In the data rows, the value 128 means zero.
Here are some points, each followed by its number:
[140 166 168 147 130  95 133 214 114 161 135 156  95 124 149 171 130 162
 127 136  52 163  93 183 140  65 101 172 144 116 119 172 110 116 126 120
 117 125 110 164 144 102 173 112  90 112 132  91] 0
[135 117 113 116 138 128 143 130 104 149  86 100 117 112 148  80 148 152
  88 135 117 126 148 110 116 139 154 114 119 116 145  96 131 161 129 160
 108 152  96  82  91 144  83 126 158 140 104 117] 1
[ 26 114  14  98 142 207 132 117 170  68 122 174  89 128 118 175  90 186
 167 147 114 190  97  98  98 185 144  93  76 155 134 156 143 123   9  67
 147  99 127 154  61 161 127 142 107  94 171 115] 2
[107  87  91 122 157 134 131  77 139 120 152 166 152 147 130 146 119 138
 151 112 181  92 123 136 106 156 115  99 101 137 150 104 102 129 136  98
  96 112 120 139 116 136  90 130 140 132 139 112] 3
[ 98 122 143 139 144 137 146 115 135 120 128 131 123 167 141 146 107 129
 161 144 146 162 130 134 138 134 130 120 122 136 107 153 103 106  78 140
 114 135  98  69 120 147  98 111 108 111 126 130] 4
[119 110  64 102 163 138 123  51 132 123 138  84 128 141 132  57 114  76
 141 114 211 104 201  78 110 181 136  79 102 135 102  87 126 188  96 156
 126 176 121  57  93 185  96 114 158 118  81 130] 5
[ 95 138 133 120 144 130 153  97 132 152 141 116  81 100 139 175  99 142
 102 155  82 134 144 147 119 116 183 141 127 163 122 145 130 112 159 115
 131 151 134 150 110 124  93 126 103 107 129  98] 6
[136 129 117 111 124 135 124 133 146 107 147 139 163 155 139 125 110 152
 134  96 127 116 100 143 104 117 113 119 124 145 127 159 105  96 127 108
 122 106 131 149 163 138 234 105 108 109 142 173] 7
[104 121 106 147 145 108  87 127 143 148 164 138 123 118 137 146  89 136
 167 167 135 142 144 117 121 129 124 104  99 156  86 133 115 125 123 120
 119 137 113 109 123 141 136 145 130  97 114 113] 8
[112 141 100 159 101 151 111 130 143 114 148 151 127 123 113 145 151 170
 142 136 139 158 151 105 114 130 146 112 112 147 133 123 122 115 147  88
 145 122 130 156 168 113 136 152 111 120 148 111] 9
[ 94 112  76 134 104 127 127 107 157  80 121 110 133 102  95 136 160 154
 148 150 108 169 128 119 159 114 142 112 116 145 118 124 149 115 111 113
 124 140 112 136  86 116 105 151 140 111 153 127] 10
[175 104 152 140 146 112 150  94 105 136 116 118 166 138 134 131 103  52
 117 139 193  76 204 104 113 145 126 109 102 115 133 113 108 144 126 187
 113 152 148 101 150 147  69 117 169 138  88 148] 11
[209 154 168 139 117  77 154 138  97 141 140 136 147 136 121 162 120 137
 114 126 165  93 102 154 123 118 109 162 130 104 115 143 152 105 181 145
 118 165 137 135 171 107  98 140 118 128 144 140] 12
[155 140 109 137  83 155 115 147 121  97 120  74 185 124 131 108 107 148
 107  84  93 123  83 148 153 136 147 147 147 117 148 143 118 171 116 121
 161  98 138 183 160 123 189 124 100 116 134 116] 13
[ 95 137 148 125 163 160 115 117 134 122 121 138 145 154 119 152  73 123
 188 136 112 137 116 125  98 133 109 134 165 116 141 131 125 118 115 102
  97  80 116 108 173 143 139 123 106 108 124 128] 14
[177 110 159 123 115 125 120 137 139 133 164 128 144 118 100  99 142 157
 119 136 134 109 128 117 136 141 131 133 158 137 135 118 139 167 122 116
 134 146 159 114 138 149 150 148 123 158 131 110] 15
[133 176 145 121 168  73 146 150  92 140 127 129  65 105 119 182 131 139
 131 149  27 178 136 161 110 120 107 141  94 118 133 155 144  83 136 102
 120 167 113 131 144  89 105 128  98 132 156 126] 16
Which three points above are nearest to each new point, looking only along the 5 directions in which the numbered points spread most? Their numbers follow each, nearest first.
[111 131 164 154  98 119 108 183 110 153 123 142  79 133 121 139 141 177
 117 122  41 142  95 168 108 126 111 179 140 125 125 166 178  89 126  95
 146  82 102 150 113  93 173 113  73 119 139 107] 0 16 6
[ 99 152  86 142 135 137 129 109 182  76 106 152 152 160 139 169  70 132
 132 120 117 137 117 110  98 163 122  98 112 155 107 151 133  97 106 104
 131  90 139 162 129 124 159  99  91  71 140 119] 14 8 9
[150 118 133 102 105 138 121 118 107 142 118 122 127 133  98  98 144 126
 120 101 106  91  97 146 148 131 138 107 156 124 142 129 131 188 143 143
 128 150 110 151 145 114 142 138 148 190 118 119] 15 13 1
[144 110 157 124 129 126 162 115  88 133 143 102 147 163 133 153 170 103
 111 123 163  92 146 130 114 117 106 130 128 103 129 104 127 142 138 185
  96 140 154  97 146 145 135 142 130 128 131 110] 15 11 12
[177 154 135  97 107 118 123 119 116 135 125  99 117 138 102 131 140 106
 144 140 168 147 137 123 115 124 122 115 145 112 117 144 117 165 136 128
 126 176 158 103 137 103  95 141 160 148 115 125] 15 1 8
[151 149 154 128 127 140 149 176 130 149  97 137 144 103 159 109 136 143
  87 102 101 156  78 154 182 125 128 130 154  95  81 164 124 107 156 144
 116 103  97 111 174 127 220 118 101 111 112 119] 13 0 7
[172 125 170 112 146  79 158 105 114 148 148 132 107 107 132 109 136  87
  99 151 147  99 151 142 150 159 199 146 127 137 135 101 126 156 134 144
 141 160 167 135 100  94  96 129 154 169 117 139] 1 15 11
[138 168  85 151 125 126 155 118 116 102 126 151 156 162 106 118 100 133
 146 134 151 107 132 129 130 125 123 121 155 119 108 116 122 155 123 118
 152 134 149 156 134 142 137 153 122 120 140 136] 15 9 8
[ 87 148  66 133 132 148 128 138 153  97 129 129 166 135 116 126 101 130
 154 135 174 127 173  99 133 175 127  36 110 147 105 126 135 118 102 112
 140 118 145 114 181 150 126 136 150 132 124 126] 3 8 4
[ 95 146 147 161 101 123 140 148 101 120  82 138 115 169 159 104 128 171
 151 104  75 142  78 154 167  82  98 149 127 116 114 130 130 109 134 120
 112 113 131 143 158 135 196 152 105 113 127 136] 7 0 13
[107 103 156 126  99 123 141 164  68 187 118  61 126 128 130  34 136 115
  74  98 124 141 163 119 156  99 142 113 155 127 175 137 102 134 167 154
 173 137 116 125 147  97 184 122 176 188  87  88] 15 1 13
[ 71 118  47 110 130 167 119 100 154  24 127 160 118 133 113 161 116 134
 168 165 102 145 104 100  75 166 143  89  89 189 114 111 151 104  50  74
 141  89 103 155  77 180 104 135 107  71 151 142] 2 10 8
[111  98 133 114 146 138 122 124 125 135 133 139  89 144 112 143 141 126
 112 104 129 145 130 113 123 156 154 136 151 120 152 118 128 136 137 131
 127 119 133 123  92 115  97 114 124 154 134 121] 8 6 10
[185 158 155 138 142 149 134  96 121 116 146 124 144 142 118 128 127  96
 119 133 140 118 131 135 155 139 129 156 138  92 134 117 129 115 163 149
 120 148 146 128  99 116 117 118 124 147 141 149] 15 12 8
[164 145 160 148 174 113 137 124  79 153 121 103 120 108 139 167 147  90
 122 143 157 144 156 125 137 127 140 152 111 103 116 159 126  79 151 112
 112 131 137 100  83 111  89 101 109  94 132 159] 6 8 4
[147 149  81 117 130 122 145 131 152 124 130 144 126 136 135 146 144 119
 143 117 145 108 157 128 118 119 110 166 138 121 137 142 143 116 139 137
 138 141 127 103 164 134 118 111 112  97 145 143] 8 15 9
